In the rows, zero is written as 128.
Each path below is one point turned by a fixed rotation once a step. After each direction that follows a path, write how fast that rotation turns it, in degrees a step (0 if it stays still).
Each turn is a multiple of 5 degrees from 10 to 175, or 0.
Each row of a path follows its step; steps can be skipped.

step 0: [135 134 134 124 129 128 126 125 121 133 136 129 126 134 129 133 132 133
 138 129 124 123 134 133 124 136 128 125 121 128 132 127 126 135 126 142
 136 119 130 122 137 140 124 128 134 125 144 143 132 138 129]
step 1: [137 132 125 128 133 139 129 125 126 122 133 123 129 135 128 134 130 130
 133 136 123 133 132 128 120 131 137 122 120 126 128 131 128 141 133 127
 132 130 132 127 131 123 113 140 130 130 138 131 144 132 141]
step 3: [137 119 121 129 125 139 122 138 120 131 125 120 130 127 126 132 122 125
 127 136 132 126 129 126 123 134 126 128 122 135 133 136 130 138 139 117
 122 137 127 122 134 119 128 135 132 129 137 128 131 145 126]
step 5: [134 123 122 129 117 123 122 136 125 135 122 120 128 119 130 137 116 127
 125 123 137 112 127 124 127 137 127 119 126 131 131 122 132 129 132 116
 122 120 126 128 126 118 134 129 120 127 132 125 122 129 119]
step 6: [132 126 129 126 132 125 128 127 128 133 129 126 135 122 135 129 133 108
 124 128 130 111 130 130 126 123 136 118 126 133 130 123 130 129 124 118
 128 121 122 111 122 120 129 118 123 134 127 122 118 129 129]
step 8: [123 129 139 119 126 124 125 133 130 130 134 123 135 134 142 127 133 117
 141 126 128 117 129 132 127 134 129 118 128 132 118 128 128 133 119 130
 128 124 138 126 116 134 131 126 128 138 132 135 118 129 134]
step 9: [126 129 134 128 135 120 123 130 133 118 134 121 132 126 130 126 135 122
 138 138 117 129 139 132 119 139 132 136 129 125 126 127 124 132 122 127
 134 125 143 121 131 134 123 133 122 136 137 128 125 119 129]
step 11: [136 132 136 126 125 130 114 136 121 123 123 134 122 123 131 130 124 123
 135 126 123 135 141 130 125 135 128 133 132 128 136 131 119 131 133 131
 132 127 136 115 137 138 122 136 136 131 137 134 130 135 134]
step 13: [130 129 126 131 125 133 128 134 120 132 119 130 127 116 128 131 115 130
 127 121 135 131 133 128 135 138 129 123 130 133 141 121 129 124 143 136
 128 127 143 120 126 123 126 126 136 124 125 124 130 141 135]
Speeds:
[129 128 130 128 130 126 128 127 127 125 128 128 129 128 129 127 126 124
 127 128 128 128 129 131 129 126 128 131 128 128 130 126 123 125 130 130
 131 125 131 127 130 129 132 123 128 126 127 129 131 128 129]
160
[125 129 127 128 128 127 129 124 128 126 127 126 127 126 130 126 127 129
 127 127 126 130 127 128 126 128 130 124 131 130 129 126 127 131 127 129
 125 126 126 128 129 126 132 126 127 128 130 125 124 131 127]
40
[130 126 124 123 129 128 129 126 129 129 129 128 126 124 130 130 125 128
 127 128 127 129 130 127 125 129 130 130 126 128 129 130 129 126 129 128
 125 130 128 130 129 127 128 127 131 127 126 131 128 130 130]
35

step 1: [125 128 122 121 131 133 118 122 126 124 135 125 121 113 123 133 119 123
 134 136 122 122 131 125 135 138 125 119 142 134 126 131 138 124 131 136
 122 137 135 132 128 129 122 127 120 134 135 141 121 129 126]
step 2: [127 121 116 129 126 117 126 115 133 128 121 143 132 133 123 121 135 120
 133 135 127 140 132 124 135 129 128 135 118 129 129 126 131 130 144 130
 122 118 130 117 119 129 129 133 123 127 134 120 129 129 133]
step 3: [129 123 128 128 126 121 123 135 143 130 133 127 126 129 120 116 112 126
 141 118 127 128 132 127 122 129 129 115 129 135 131 133 137 127 123 132
 121 142 125 132 131 137 120 130 125 136 125 125 135 122 122]
step 4: [126 120 132 120 138 128 138 119 132 133 132 139 127 132 126 134 135 117
 129 147 119 116 132 123 132 123 123 125 130 136 127 128 134 136 128 134
 122 127 126 125 121 132 136 117 121 122 128 127 122 119 132]
step 5: [136 123 131 127 123 136 114 121 128 129 126 118 130 123 135 112 124 117
 132 130 137 131 134 126 129 129 131 124 130 127 129 140 136 128 140 139
 123 122 132 130 121 127 122 135 121 133 136 124 132 126 114]
step 8: [139 117 132 131 134 130 126 137 127 130 139 133 134 130 120 129 132 128
 125 134 121 123 117 130 128 124 128 123 129 127 127 134 133 117 143 146
 117 128 125 126 129 132 127 124 130 134 131 126 129 110 127]
step 9: [143 127 124 127 131 123 133 127 131 128 120 123 131 134 127 112 116 110
 128 134 130 121 132 121 126 123 122 125 130 136 116 135 126 130 131 127
 132 129 130 133 128 123 133 131 119 120 140 126 125 141 133]
step 10: [139 128 132 128 124 135 113 127 122 132 128 127 127 135 119 124 129 130
 124 122 118 120 133 134 140 132 134 130 118 131 137 138 119 138 132 131
 113 133 124 128 121 138 128 124 126 137 127 131 128 122 134]
step 13: [126 121 130 129 123 124 127 135 120 120 132 134 129 138 112 112 123 122
 134 131 118 122 124 121 136 133 144 134 129 133 121 129 126 130 140 133
 129 125 134 126 128 133 122 128 130 120 132 126 121 137 131]
Speeds:
[127 128 128 126 125 129 125 128 127 126 128 125 126 129 128 129 127 127
 129 124 125 127 125 134 127 128 126 127 129 127 130 130 130 127 128 127
 126 131 129 127 127 126 131 129 127 130 128 130 130 126 125]
160
[128 128 127 129 130 128 123 127 127 130 129 126 126 132 128 128 127 127
 128 130 133 131 129 129 129 127 127 127 125 127 130 128 127 127 129 124
 128 130 126 130 129 129 127 126 128 126 129 128 127 128 123]
155

step 1: [129 134 134 126 143 124 130 134 137 139 130 134 134 126 116 126 123 137
 129 137 123 135 133 135 129 133 144 126 133 128 138 130 133 132 110 132
 137 118 125 130 128 123 120 118 135 132 122 127 128 117 133]
step 6: [127 135 146 132 135 130 134 126 132 129 124 130 138 136 125 126 137 136
 121 130 131 142 125 126 130 137 135 117 136 135 127 133 121 123 124 116
 111 134 139 128 127 131 124 127 139 125 124 131 127 137 133]
step 7: [118 122 135 122 116 127 112 121 129 125 123 133 126 127 132 129 121 134
 123 130 126 127 116 143 122 120 128 129 133 123 125 126 134 128 132 114
 139 139 125 132 143 134 133 127 124 132 120 119 132 130 135]
step 9: [134 115 136 128 119 121 130 118 135 129 110 123 129 116 132 119 140 130
 140 125 122 117 121 129 127 124 133 135 122 127 122 123 131 134 125 126
 132 131 140 131 122 126 128 133 122 141 134 117 118 128 129]
step 10: [126 121 121 143 132 119 130 136 117 131 134 134 124 124 120 127 124 131
 131 131 125 127 136 128 119 120 126 120 127 144 136 140 131 123 117 125
 128 126 121 140 131 126 129 134 143 136 136 130 121 130 137]
step 12: [130 128 125 122 138 126 122 133 129 129 119 121 120 131 123 125 115 132
 130 139 126 125 135 134 119 124 124 136 132 121 123 146 130 124 119 128
 134 129 135 130 138 121 145 130 135 115 124 127 133 122 136]
step 13: [139 125 140 124 135 128 139 121 131 135 126 135 119 131 124 130 143 142
 128 130 121 137 130 124 130 135 140 112 140 118 125 129 121 133 125 128
 121 136 125 123 126 136 125 132 134 126 125 131 133 124 123]
step 14: [132 114 132 126 121 123 123 127 126 127 123 131 112 118 144 122 124 122
 121 131 128 125 125 143 116 130 126 133 131 133 131 125 130 139 135 119
 130 129 136 129 141 129 136 123 131 134 115 135 132 131 134]
step 15: [133 110 126 126 135 117 124 120 138 126 141 135 131 119 124 131 128 127
 126 128 146 137 124 123 130 138 135 123 131 134 125 136 127 119 121 128
 117 137 117 135 126 131 130 124 130 122 133 132 118 128 122]
Speeds:
[128 131 124 128 129 126 128 126 129 126 129 129 124 129 127 129 127 129
 126 130 129 128 131 132 126 129 126 128 123 130 128 129 131 129 124 128
 127 127 129 128 130 125 126 128 126 129 126 129 128 128 131]
160

step 0: [126 131 127 126 129 127 127 128 131 122 111 126 138 127 121 126 123 126
 136 131 132 130 130 110 131 118 126 129 135 130 129 126 130 126 119 125
 138 129 127 149 122 130 121 121 129 136 117 136 137 131 125]
step 1: [127 130 128 119 131 128 123 134 127 123 132 124 134 121 143 123 134 121
 132 130 132 133 117 127 138 135 138 134 128 139 121 126 132 128 134 122
 140 120 127 140 129 125 126 139 121 130 121 127 141 120 126]
step 2: [128 134 134 113 126 122 134 129 130 133 116 135 139 130 129 124 126 131
 134 124 127 134 130 135 129 121 123 121 139 126 119 138 120 124 134 128
 129 130 124 135 135 120 125 141 131 133 111 121 134 126 119]
step 4: [123 123 135 123 116 136 127 127 123 123 111 129 143 123 144 123 130 125
 132 120 128 126 126 120 132 123 122 125 128 133 119 121 128 132 133 121
 132 128 120 128 128 129 121 130 114 128 126 133 133 115 128]
step 5: [125 135 127 132 130 122 129 132 130 142 128 139 130 145 140 130 127 132
 136 130 129 126 127 119 140 131 125 119 131 135 128 119 121 121 139 123
 127 127 126 138 136 120 129 141 124 132 121 127 133 124 122]
step 7: [127 119 123 134 128 126 127 134 120 124 125 135 138 131 143 130 126 120
 129 129 135 137 127 118 132 127 123 120 124 132 115 126 123 134 131 124
 140 126 130 128 132 134 119 133 121 132 129 123 111 133 117]
step 10: [122 128 125 119 127 124 133 137 116 121 121 134 125 124 132 131 135 129
 124 127 143 134 129 130 126 128 125 125 124 122 117 131 139 134 133 122
 132 130 125 137 129 123 134 140 112 128 117 117 120 129 126]
step 11: [131 127 117 123 124 128 125 126 134 129 126 137 125 125 133 139 127 131
 137 126 118 131 136 127 121 118 128 120 129 127 122 123 128 118 139 125
 137 136 138 142 128 134 122 123 121 130 117 127 124 131 111]
step 15: [126 122 129 127 136 129 134 138 143 128 115 126 137 129 127 124 133 116
 134 130 126 136 120 130 129 117 124 128 136 131 122 134 140 128 128 130
 139 131 132 135 131 125 113 122 125 136 124 133 126 124 116]
Speeds:
[126 130 124 124 123 128 125 127 132 128 129 125 125 128 128 129 126 127
 128 130 126 127 132 127 130 130 128 127 130 127 131 127 128 127 127 127
 129 127 128 130 127 128 128 126 129 131 130 128 129 130 128]
130

step 2: [124 136 115 120 125 120 133 121 126 127 121 136 121 123 141 131 131 126
 132 122 129 128 131 134 133 125 141 142 124 135 132 123 134 131 125 127
 142 137 122 128 127 137 125 118 132 109 127 125 124 121 130]
step 3: [127 133 120 126 124 126 132 125 126 122 129 138 116 131 132 129 125 141
 117 112 138 123 129 136 121 132 125 140 127 135 129 132 124 126 116 124
 145 131 127 123 120 127 130 118 133 118 131 133 122 128 116]
step 4: [128 125 126 130 116 120 133 124 118 133 127 131 126 128 127 132 135 131
 117 113 142 124 128 127 117 124 125 128 122 146 131 130 137 129 127 127
 129 127 129 129 125 133 125 124 118 122 127 127 122 115 107]
step 5: [125 124 126 135 130 117 133 133 115 132 119 131 124 141 140 131 136 114
 131 116 141 122 120 130 123 121 120 133 122 134 133 133 133 128 129 128
 128 130 124 118 135 134 122 115 125 117 123 127 121 127 128]
step 6: [121 120 130 133 130 118 122 129 113 136 133 124 130 138 133 132 120 123
 120 113 143 124 133 132 128 123 117 132 117 124 129 135 120 127 122 126
 127 134 121 118 119 124 137 119 131 126 128 136 125 136 123]
step 7: [113 118 130 129 125 121 132 126 115 140 138 128 139 127 130 134 133 122
 124 124 131 130 136 134 128 115 120 119 130 142 128 132 126 133 127 118
 114 133 124 126 112 132 133 122 125 131 123 125 119 129 125]
step 8: [124 123 129 136 130 125 140 145 114 133 129 135 125 140 140 130 137 122
 134 131 129 128 140 145 131 117 121 120 132 131 124 132 125 128 126 124
 124 129 123 125 123 122 128 124 127 126 131 116 123 126 138]
step 14: [128 132 114 126 132 126 125 124 117 132 132 130 127 136 126 118 121 125
 126 127 134 126 141 115 129 117 129 135 122 145 121 131 124 127 114 131
 141 130 120 128 126 131 119 129 119 135 136 131 136 127 134]
step 15: [119 129 121 120 131 130 123 138 120 129 125 137 130 118 128 134 131 132
 141 120 128 126 136 110 125 125 127 139 123 142 126 140 126 123 120 120
 130 127 124 117 124 135 126 127 115 132 140 125 127 126 129]
Speeds:
[130 127 129 125 131 129 127 129 127 129 127 131 130 125 127 128 130 129
 130 127 128 127 126 130 126 128 128 130 132 130 127 129 129 132 127 127
 127 130 130 125 129 131 128 128 128 127 124 130 125 128 132]
140

step 1: [127 120 126 123 125 133 134 132 126 127 131 140 129 127 135 121 118 128
 137 123 124 137 152 130 122 129 130 114 141 127 131 131 126 123 125 124
 123 122 129 134 124 127 140 135 130 135 128 128 135 140 135]
step 3: [125 141 118 126 127 127 120 129 127 130 132 134 117 132 127 117 134 138
 149 135 128 132 133 131 123 132 124 118 124 122 129 125 138 134 136 136
 119 128 128 131 132 140 132 118 127 131 119 136 119 118 128]
step 4: [123 130 138 124 140 136 118 136 132 129 130 116 134 123 121 139 127 137
 128 129 124 133 130 120 137 124 135 126 124 131 135 142 117 127 130 126
 142 135 132 115 125 122 121 136 128 139 126 133 130 126 123]
step 5: [133 124 119 133 121 123 128 122 130 129 127 143 123 128 133 115 124 131
 133 133 135 117 123 114 117 125 126 125 125 123 130 121 127 120 125 120
 131 141 116 115 122 132 126 133 134 117 119 123 124 137 125]
step 7: [124 122 120 123 141 124 131 132 132 120 126 137 128 134 139 129 131 110
 137 123 116 125 142 131 122 130 136 130 135 125 133 126 134 130 136 129
 126 137 127 127 127 125 125 126 122 131 131 130 123 149 134]
step 8: [127 123 133 128 124 113 121 124 123 123 134 129 131 128 128 130 130 125
 128 132 126 128 120 127 130 137 118 111 138 129 120 132 116 133 131 127
 129 117 125 131 118 116 139 132 134 137 125 123 143 118 129]
step 10: [127 141 126 119 132 131 111 128 126 127 133 120 138 144 119 122 141 138
 132 133 124 134 117 123 127 120 128 125 127 142 132 131 121 121 137 126
 129 127 128 123 131 120 131 134 122 127 126 139 125 129 130]
step 13: [143 124 121 124 125 129 134 134 138 123 112 140 128 133 128 133 122 128
 130 126 116 133 135 143 123 136 132 118 128 139 121 130 134 134 134 122
 126 134 117 136 129 126 126 127 127 125 125 134 132 141 124]
step 15: [138 132 130 124 126 123 123 133 135 126 130 136 128 130 135 122 127 118
 132 141 125 110 122 134 137 138 122 125 120 117 117 129 126 137 139 132
 132 126 127 128 134 133 119 125 129 138 122 135 121 117 129]
Speeds:
[125 128 130 127 126 125 129 129 130 132 129 128 127 131 130 129 132 127
 129 127 131 125 128 129 125 128 127 128 127 128 132 128 127 126 127 130
 128 128 127 130 127 126 130 128 130 127 126 129 124 129 127]
155
[128 128 130 132 127 127 133 127 127 123 125 127 129 128 130 127 128 129
 126 127 128 127 130 127 130 127 126 128 131 130 129 127 131 126 130 131
 127 130 126 131 127 128 127 132 128 127 128 130 130 130 129]
60

step 2: [125 132 123 128 129 132 119 144 123 133 125 126 135 119 136 127 121 132
 134 123 135 118 130 136 122 124 134 132 139 135 131 124 121 125 124 127
 123 143 128 126 123 144 136 132 122 129 136 119 127 136 134]
step 3: [134 136 128 125 130 138 120 128 121 124 128 125 132 129 134 130 135 117
 138 125 125 117 131 116 129 128 136 128 130 140 136 132 135 122 133 121
 121 124 123 112 128 131 132 122 124 118 138 122 142 122 132]
step 6: [119 124 127 129 128 115 125 130 121 128 119 124 139 113 127 114 123 125
 124 123 132 128 130 123 130 126 116 132 129 128 130 118 132 121 116 118
 123 127 131 122 119 132 124 135 122 113 135 124 120 130 133]
step 9: [132 131 126 137 135 133 124 135 120 119 134 127 124 128 140 131 136 130
 139 125 130 122 132 136 119 119 124 134 133 136 137 128 119 127 130 120
 127 125 118 118 127 134 127 121 128 126 123 122 116 140 139]
step 10: [136 132 119 135 128 134 123 132 122 125 128 128 131 114 146 122 126 115
 132 139 132 122 129 127 133 127 131 119 138 123 127 127 134 127 126 120
 122 134 130 116 119 137 129 125 121 122 132 119 126 123 118]
step 11: [132 126 119 129 119 141 114 139 138 125 123 129 136 129 127 126 125 126
 134 118 126 125 132 125 123 128 129 140 136 131 119 123 133 116 125 121
 126 127 137 119 126 132 138 118 124 119 134 129 130 136 136]
step 12: [131 127 128 118 136 125 126 125 119 128 130 125 132 127 136 132 117 122
 128 131 123 122 132 120 130 123 126 138 125 136 129 123 133 119 128 133
 111 122 140 116 121 136 126 131 126 117 118 127 142 126 131]
step 13: [124 123 128 128 132 124 116 132 129 119 117 128 137 133 136 127 124 124
 126 122 138 117 132 127 133 119 126 141 122 134 135 120 138 139 121 130
 127 114 121 130 119 128 126 126 125 121 127 123 116 132 133]
step 14: [121 126 121 131 138 128 121 126 113 126 128 113 137 131 138 123 129 121
 121 123 134 123 136 127 134 125 130 124 125 132 129 112 114 120 126 120
 128 137 122 130 124 140 124 131 121 124 129 129 129 133 125]
Speeds:
[129 129 129 130 129 125 128 127 129 131 128 128 128 132 127 129 127 125
 126 128 127 129 125 126 129 131 124 129 128 128 127 126 131 129 125 130
 124 129 130 128 126 128 127 125 125 127 128 131 127 131 129]
55
[130 126 128 132 132 127 126 128 128 126 129 126 131 127 127 130 127 127
 126 129 130 129 129 128 128 126 129 128 129 128 128 130 128 129 130 129
 129 129 126 127 126 125 124 128 129 130 124 129 123 128 127]
85
[126 126 132 128 129 131 128 127 128 125 128 129 131 125 127 127 130 127
 126 126 128 125 123 130 128 127 127 129 126 128 126 130 128 129 128 131
 128 128 129 131 126 129 126 131 125 128 127 128 131 130 129]
60
[131 123 129 129 131 129 126 126 127 129 126 129 127 128 130 127 132 128
 130 127 127 125 130 127 128 132 128 126 126 128 127 128 128 125 128 132
 129 128 129 129 128 125 128 125 131 128 129 126 127 128 131]
175

step 0: [122 125 124 126 136 118 121 123 123 130 139 128 129 123 137 122 135 113
 124 136 125 126 129 119 123 136 141 116 131 127 123 132 125 120 131 129
 127 130 126 122 117 125 128 113 133 127 134 135 121 129 124]
step 1: [134 132 125 130 122 134 125 128 127 127 119 118 122 117 121 133 127 115
 135 138 134 135 114 120 129 140 132 126 130 125 131 124 131 135 131 130
 133 126 137 122 127 135 131 121 131 136 134 125 117 119 133]
step 2: [135 113 118 141 132 127 133 130 132 124 129 129 117 133 127 135 128 136
 118 135 126 130 123 124 124 128 115 117 127 128 133 129 138 129 137 124
 138 131 133 123 126 131 133 122 125 134 115 129 125 128 136]
step 3: [128 124 127 125 127 115 125 125 118 133 125 138 134 119 129 137 138 123
 117 131 122 125 137 129 122 126 124 130 124 122 138 135 126 127 136 124
 129 135 116 122 130 121 120 119 128 128 126 132 113 126 136]
step 5: [122 127 135 136 130 130 137 124 130 127 122 135 125 139 133 126 133 133
 126 126 135 127 125 126 121 127 131 107 131 137 118 127 120 122 125 127
 134 132 137 127 138 133 126 115 133 131 119 127 124 129 137]
step 6: [127 119 144 121 131 127 125 123 131 137 128 135 126 128 132 136 129 121
 123 131 133 131 123 132 136 129 134 140 131 129 139 127 119 128 130 126
 141 141 126 129 144 132 129 121 127 130 132 124 120 133 135]
step 8: [132 131 136 134 124 136 133 123 119 123 124 128 133 120 133 118 129 118
 121 125 130 112 131 117 117 127 136 114 129 135 129 133 136 125 135 132
 132 132 138 119 131 129 121 125 131 125 135 127 121 132 126]
step 11: [127 123 130 124 122 136 121 128 120 132 127 137 137 123 142 124 131 125
 125 129 132 121 129 119 132 123 129 126 130 119 124 135 128 135 122 130
 133 122 123 123 130 113 128 124 140 125 140 137 112 131 130]
step 15: [129 125 122 141 114 130 131 133 106 125 129 123 131 126 130 133 136 130
 119 135 126 127 139 130 129 133 137 127 128 136 123 117 132 126 130 122
 129 127 125 123 122 127 125 128 127 124 114 122 123 126 124]
Speeds:
[131 125 128 125 128 130 130 130 132 128 129 126 127 130 123 127 127 128
 127 126 126 132 126 128 129 129 131 127 127 127 126 129 126 129 128 128
 129 127 129 130 130 129 125 126 127 129 126 127 125 129 130]
90
[127 131 129 128 125 131 125 131 126 128 130 124 127 129 127 129 125 130
 129 129 131 126 127 127 126 128 129 125 128 126 127 125 129 126 130 127
 128 128 128 126 132 129 127 128 130 128 127 129 130 127 131]
100
[132 129 126 129 126 127 129 129 126 125 128 126 129 126 127 128 126 128
 126 127 127 130 129 131 125 125 125 129 127 130 130 129 129 128 133 129
 127 130 130 127 126 126 126 128 128 124 127 126 128 129 130]
60
[127 130 126 132 128 128 128 130 129 127 129 128 130 128 128 131 127 127
 131 127 133 126 125 125 128 127 128 129 130 128 128 132 126 126 128 131
 129 129 128 131 126 130 125 127 127 128 126 125 127 129 128]
95
[127 130 128 127 130 130 127 127 130 129 130 129 126 129 132 127 126 125
 126 129 128 133 127 130 129 128 130 130 132 129 127 125 126 124 128 129
 129 129 131 128 125 128 128 126 130 127 131 127 130 130 130]
55
